In the rows, 128 means zero.
The rows of M fall into 4 groups, which share some directions, and each row is roughly a mix of its group's hidden directions.
M, 136 rows:
[[137 122 148  96 114  90 152 161 118 110]
 [162  84 133 123 103 127 153 135 109 107]
 [171 146 135 125 148 127 124 156 163 103]
 [107 105  96 169 107 103 138 110 133 132]
 [137 129 163 148 150 166 139 144 150 101]
 [147 125 143 146 172 160 117 112 151 107]
 [110 164 157 120 146 136 101 125 164 144]
 [127 111 167 145 139 160 143 146 147  95]
 [114  96 162 125 103 100 159 139 113 115]
 [146  93 103 106 124 152 151 103 104 110]
 [119 146 137 166 161 149 109 152 158 129]
 [148 115 175 138  95 126 159 143 131 116]
 [166 136  80 124 126 117 105 152 119 120]
 [130 121  95  99 106 100 118 125 102 164]
 [154 140  94 121  93 149 130  95 147 137]
 [108  98  94 122 103 139 146 113  90 128]
 [132 115 119 102  73 134 152 147 114 127]
 [122 150 101 104  96 107 139 147 104 158]
 [ 92 108 137 141 147 118 131 166  94 112]
 [124 114 179 152 105 117 144 122  98 126]
 [ 97 173 138 118 156 105 114 138 146 139]
 [ 99  97 159 131  96 111 142 154 117 119]
 [140 143 172 117 162 116 111 161 130 140]
 [104 140 174 109 122 100 138 161 123 134]
 [105 173 154 111 125 113 123 150 155 144]
 [121 155 166 162 152 106 124 155 128 121]
 [117 152  87 142 157 133  94 109 141 140]
 [106 110 158 100 158  97 114 114 107 124]
 [146 122 111 146 148 175 123 107 157 109]
 [140 112 149 111 136 126 133 159  76 145]
 [135 118 182 133 100 120 158 138 110 127]
 [124 114 175 140  96 106 161 132 120 137]
 [104 176 108 109 143 136 124 146 160 123]
 [104 132 131 174 122 110 125 173 125 117]
 [124 104 183 117 106 105 142 126 114 135]
 [117 142  81 134 161 111 111 149 151 128]
 [169 138 173 111 102 129 128 126 141 146]
 [119 148 140 140 187 147 131 147 138 115]
 [ 78 156 120 139 132  99 133 148 151 129]
 [113 146 184 124 130 110 136 161 119 136]
 [119 153 120 167 136 139 168 133 159 113]
 [110 142 175 118 146 100 122 161 116 136]
 [ 72 127 127 112 107 105 147 138 126 149]
 [153  89  84 131 118 116 134 126 102 115]
 [133 101 129 130 125 169 141 124 168  97]
 [110  94 165 152 124 122 154 153 132 107]
 [102 110  90 157 101 139 141 102 134 111]
 [150 113 116 115  71 147 149 117 130 120]
 [131 131 135 143 182 140 124 109 157 102]
 [153 135 103  72 107 138 122 120 132 141]
 [148 178 107 115 124 116 105 116 126 157]
 [150 119 159  85 116 105 152 148 114 131]
 [116 129  76 132 158 134 105 133 158 122]
 [118 143 175 142 114  93 155 144 135 139]
 [129  93 103 127 112 100 147 157  96 118]
 [111 129 127 115 127 146 120  69 152 145]
 [161 154 168 153 123 159 133 136 140 120]
 [153 116  94 114 111 162 136 103 157 115]
 [118  76 148 123 114 129 154 123 100 109]
 [132 130 130 119  78 105 132 153 102 157]
 [143 143 126 162  95 132 131 175 147 122]
 [135 139  93 148 152 169 114 110 151 119]
 [179 155 133 116 130 138 139 166 137 128]
 [106 133 177 117  99  95 135 139 121 136]
 [136 120  70 136 130 151 136  99 115 117]
 [137  83  85 137 100 138 135 114 121 119]
 [105 103  76 152 103 123 125 119 131 132]
 [129  72 120 161 130 130 143 121 129 102]
 [130 138 117 142 146 169 145 117 169 101]
 [151 102 113 125 102 148 139  85 126 100]
 [144 181 106 121 140 119 130 124  97 151]
 [121 139 136 120  83 102 143 150  94 147]
 [124  83  89 144 101 122 147 113 119 126]
 [123  93 163 153 138 137 124 106 138  91]
 [135 141 178 136 106 111 147 161 144 136]
 [132 120 134 176  88 141 129 121 158 120]
 [136 109 179 150 108 142 123 149 153 123]
 [165 103 144 163 104 135 123 109 133 101]
 [103 136 186 135 118 101 145 131 129 127]
 [146 113 108  94 154 163 148 146 106 125]
 [140  80 138 127 152 155 125 106 130  99]
 [174 115 127 119  90 158 139 111 118 122]
 [110 165 177 148 145 118 121 136 143 131]
 [134 136 124 122  96  90 106 126 105 168]
 [176 144 169 113 116 127 136 143 134 145]
 [ 80 142  93 123 158 132 120 109 118 130]
 [100 132  82 104 169 128 135 134 136 128]
 [106 140 111 160 171 137 110  97 132 135]
 [115 110  78 104 139 108 118  97 120 134]
 [ 91 152 118 110 133 114 116 109  82 136]
 [119 126 162 121  95  95 161 151 119 134]
 [152 135 116 124 111 175 158 122 147 102]
 [146  98 165 115 100 121 163 138 126 110]
 [104 145 144 124 141  77 120 163 125 138]
 [160 136 149 111  86 149 146 149 149 129]
 [137 100 172 104 117 161 138 126 116 108]
 [135 103  90 104 105 156 133  95 138 139]
 [118  91 125 108 174 127 106 149 126 145]
 [109 156 140 143 184 131 127 151 136 122]
 [135 164  93 147 151 152 114 134 159 124]
 [117 123 125 147 170 172 106 133 148 117]
 [174 130 129  95  97 128 133 101 117 142]
 [143  82 154 129 142 136 148 105 126  95]
 [106 112 130 117  86 107 151 136  92 144]
 [ 97 149 115 101 147 144  80 122 129 131]
 [102 102 138 154  89 140 141 162 128 114]
 [ 97 112 107  84 119 121 156 119 118 152]
 [ 94 154 151 138 110  93 146 148 141 147]
 [105 122 140 153 151  89 125 154  96 113]
 [127 153 163 131 162 133 106 162 150 139]
 [134 121 116 192 123 124 123 105 146 121]
 [ 87  99 146 140 149 109 136 124 111  96]
 [160 164 125 132 158 155  99 121 148 128]
 [139  83 165 140 132 126 153 106 121 108]
 [111 102  92 119 152 153 131 107 100 107]
 [126  81 110 120 108 133 136 109  85 126]
 [ 90 118 130 181 109 127 135 119 148 130]
 [147 143 111 130 182 154 117 108 143 121]
 [ 83 120 111 146 170 138 111 133 119 112]
 [113 144 156  96 110 103 154 107 141 155]
 [120 110 125 127 104  89 157 142  87 129]
 [135 137  95 118 170 169 108 125 138 126]
 [ 80 102 110 138 155 147 129 134 126 102]
 [168  97 117 110 147 167 121 112 129 126]
 [107 142  74  99 131 121 134 140 145 147]
 [151 103 124 136  75 119 142 100 141 126]
 [155 119 136 128  80 143 166 111 121 125]
 [ 88 111 154 112 138 138 162 106 136 105]
 [141 148 161  92 143  99 121 157 121 145]
 [156 134  77 124  93 127 124 147 140 134]
 [153 124 116 130 145 182 112 102 144 122]
 [139 163 157 115 120 103 130 168 153 130]
 [127  98 164 108  94 106 148 132 104 132]
 [ 89 122 136 134 177 122 140 136 115 100]
 [ 95 111 123 180 112 116 147 138 135 112]
 [ 80 143 131  98 148 113  95 131 124 135]]
Each list below has one row that fits no group; the rest each fit one group, if only roughly. Name that row.
  Z976: [ 84 130 175 104 116 116 141 127 130 134]
  Z844: [103 154 162  98 131  90 125 138 113 138]
  Z801: [138 146 157 114 124  80 114 157 118 146]
  Z508: [143 120  85 109 156 145 129  89 119 116]
  Z516: [146 133 118 132 127  79 107 153  97 147]
  Z845: [139 167 138 109 161 141  97 145 141 149]
  Z358: [109 142 155 167 151 102 115 109 113 108]
  Z650: [100 104 176 146 130 107 120 154 126 124]
  Z862: [164 129 110  99  78 134 134 123 113 130]
  Z424: [164 154  87 111 119 147 130 103 138 139]
  Z40: [148 142 141 124  75 130 129 160 138 151]
 | Z862
  Z386: [114 110 154 125 147 115 159 168 103 110]
  Z21: [120 100 162 128  98 135 154 154 100 113]
  Z217: [110  93 164 134 120 107 123 106  93 119]
  Z192: [122 145 157 146 156  99 122 173 136 132]
  Z348: [170 120 134 134 149 149 102  86 123 130]
  Z397: [117 157 164 129 177 143 108 129 126 124]
  Z856: [117 126 105  81 156 146 104 137 103 126]
  Z538: [148 135  79  96 157 129 109 125 138 134]
  Z705: [129 128  78 127 107 125 113 136  88 149]
  Z549: [115  97 157 124 124  92 132 164 111 110]
  Z591: [ 91 111 173 138 126  96 122 136 111 121]
  Z640: [121 110 148 157 129 142 150 178 117 109]
  Z245: [153 125 145 144 172 149 119  96 114 106]
  Z130: [132 138 159 137 158  98 119 174 136 134]
  Z918: [ 79 115 118 148 150 132  98 116 149 114]
 | Z549
  Z305: [128 101 138 134 171 159 138 127 139  91]
  Z738: [149 133  76 104 115 151 135 111 149 133]
  Z483: [132 124 110 131 113 184 125 103 157 121]
  Z579: [ 95  94 145 122 116 106 148 111  91 133]
  Z586: [152 105 142  94 109 162 152 102 133 126]
  Z911: [156 134  75 140 144 133 110 136 103 143]
  Z767: [ 96 143 129 145 149  86  99 133 138 151]
  Z787: [150  99  88 101 129 151 139  98 121 130]
  Z730: [130 145 158 139 148  87 112 166 131 140]
  Z201: [ 87 130 174 126 147 139 117 148 112 113]
  Z361: [180 122 121 150 103 141 137 151 148 115]
  Z635: [128 173 120 100 134 127 100 158 152 138]
  Z200: [101 142 161 118 169 100 137 115 116 143]
 | Z911
  Z87: [123 144 169 131 122  84 133 162 124 139]
  Z689: [120 128 153 156 106  78 142 153 123 134]
  Z660: [110 121 169 136 134  82 130 154 111 130]
  Z716: [158 117 114  89 125 166 110 101 131 123]
  Z748: [143 171 141  97 153 126 111 134 158 140]
  Z594: [142  85 115  96  98 138 144 136 101 125]
  Z595: [171 103 113 161 114 159 134 117 134 118]
  Z922: [129 134 145 152  83 125 155 117 164 142]
  Z758: [119  91  91 158  93 130 130 140 125 116]
  Z668: [168 153 101  89 149 119 115 126 126 140]
  Z454: [132 131  90 124 162 138 121  82 139 111]
 | Z748
  Z9: [146 178 141 133 150 131 101 142 140 153]
  Z313: [121 127 180 100 117  92 131 138 119 140]
  Z340: [158 121  97 157 138 169 132 113 144 113]
  Z172: [150 167 173 127 116 126 138 136 156 135]
  Z993: [100 133 176 119 148 131 142 166 129 122]
  Z675: [100 140 111 131 184 126 109 110 137 116]
  Z137: [ 95 149 121 160 157 103 109 155 118 126]
  Z902: [116 133 186 113 115 124 147 158 122 123]
  Z140: [115  88 106 163 118 115 139 155 126 103]
  Z28: [129  94 159  93 120 128 152 132  95 118]
  Z121: [ 88 143 148 107 165 126 105 111 148 129]
  Z147: [ 75 122 101 120 125 100 148 123 123 108]
  Z558: [113 142 147 134 169 102 122 173 122 131]
 | Z140
  Z709: [138 138  75 128 151 134  89 124 117 136]
  Z470: [165  99  88 129 101 133 117 121 107 139]
  Z620: [ 85 116 107 138 107 143 160  99 115 136]
  Z412: [184 130 147 106 112 145 132 107 143 119]
  Z338: [102  80 111 102 123 130 149 131 105 110]
  Z47: [ 87 124 153 150 142  90 118 154 125 129]
  Z199: [129 149  84 153 162 118 103 111 133 135]
  Z249: [132 149  93 104 156 147 105  99 140 146]
  Z110: [105 125 117 113  85 102 142 164 118 145]
  Z174: [158  94 121 131  94 148 158 110 142 114]
  Z889: [153 115 137 135  85 149 152  92 116 125]
  Z342: [ 95 136 105 119 103  85 119 137 128 157]
 | Z470
  Z824: [ 96 130 182 101 124 132 147 142 123 132]
  Z550: [154 151 133 117 130  86 104 165 121 141]
  Z341: [191 119 142 119 108 138 133 131 128 109]
  Z74: [108 137 119 143 165 159 134 100 158 108]
  Z961: [121 150 180 149 155 143 142 146 141 124]
  Z983: [117 109  91 122  86 143 148 102 115 138]
  Z396: [151 174 137 145 151 121  99 110 149 136]
  Z60: [144 139 187 141 120 153 126 136 144 113]
  Z546: [132 148  69 113 140 133 107 110 141 136]
  Z506: [139 158 113 126  96 123 136 121 173 157]
 | Z983
  Z95: [108 112 129 110 112  96 135 150  81 145]
  Z372: [127  83 107 116 152 150 134 101 126  99]
  Z150: [133 126  67 127 153 146 117 121 122 110]
  Z141: [131  80 137 158 111 137 152 101 123 111]
  Z833: [ 90 138 156 154 161  99 120 134 122 113]
  Z838: [138 154  92  84 149 124 106 127 139 141]
  Z820: [116 156 114 146 170 128 110 110 165 121]
  Z601: [151 111  90 123  95 145 139  95 109 136]
  Z654: [132  81 138 111 100 152 153 137 119 105]
  Z120: [ 92 144  84 141 133 159 118 108 124 141]
  Z426: [171 145  88  95 117 137 123 137 135 141]
  Z805: [ 93 108 162 156 100 138 149 123 144 125]
 | Z601
  Z928: [149 131  86 110 127 114 110  84 127 143]
  Z184: [ 94 128 167 148 128  87 125 147 116 129]
  Z196: [101 134 144 180 113 114 152 135 149 135]
  Z569: [162 150 128 116  89 130 123 167 146 138]
  Z926: [136 131  88 124 173 120 100 139 105 122]
  Z214: [171 114 156 129 107 140 144 141  94 113]
  Z878: [ 94 132 183 122 131 127 152 122 148 124]
  Z874: [155 134  78 126 100 128 139 118 160 129]
  Z179: [159  96 167 150 108 111 150 127 117 126]
  Z691: [ 99  85 126 165 133 120 144 131 105 112]
  Z53: [190 150 140 122 118 141 123 122 148 124]
  Z325: [108 148 117 140 179 143 107 105 147 122]
  Z917: [102 125 113 129 183 109 124 115 116 103]
 | Z214
  Z627: [148 145 154 110  83 124 163 142 134 135]
  Z969: [112 112 106 136 139 174 141  93 141 109]
  Z416: [142 119 139 115 115 100 130 176  92 141]
  Z949: [121 158 171 124 129 155 118 161 150 124]
  Z552: [162 141 180 121 135 138 133 102 147 127]
  Z36: [115 120 139 140 192 136 112 126 140 113]
  Z233: [130  90 124 110 141 174 126  97 115 117]
  Z111: [165 128 133 133 130 176 138 112 155 107]
  Z326: [163 122 112 142  86 138 134  88 123 134]
  Z12: [102 122 173 140 112 104 125 166 124 139]
  Z276: [ 90  92 146 123 105 113 152 137 119 102]
  Z712: [ 91 100 101 103 106 115 154 150 130 122]
  Z317: [168 121 124 155  86 134 154 109 131 125]
  Z530: [141 117  82  98  93 130 141 118 112 140]
 | Z416
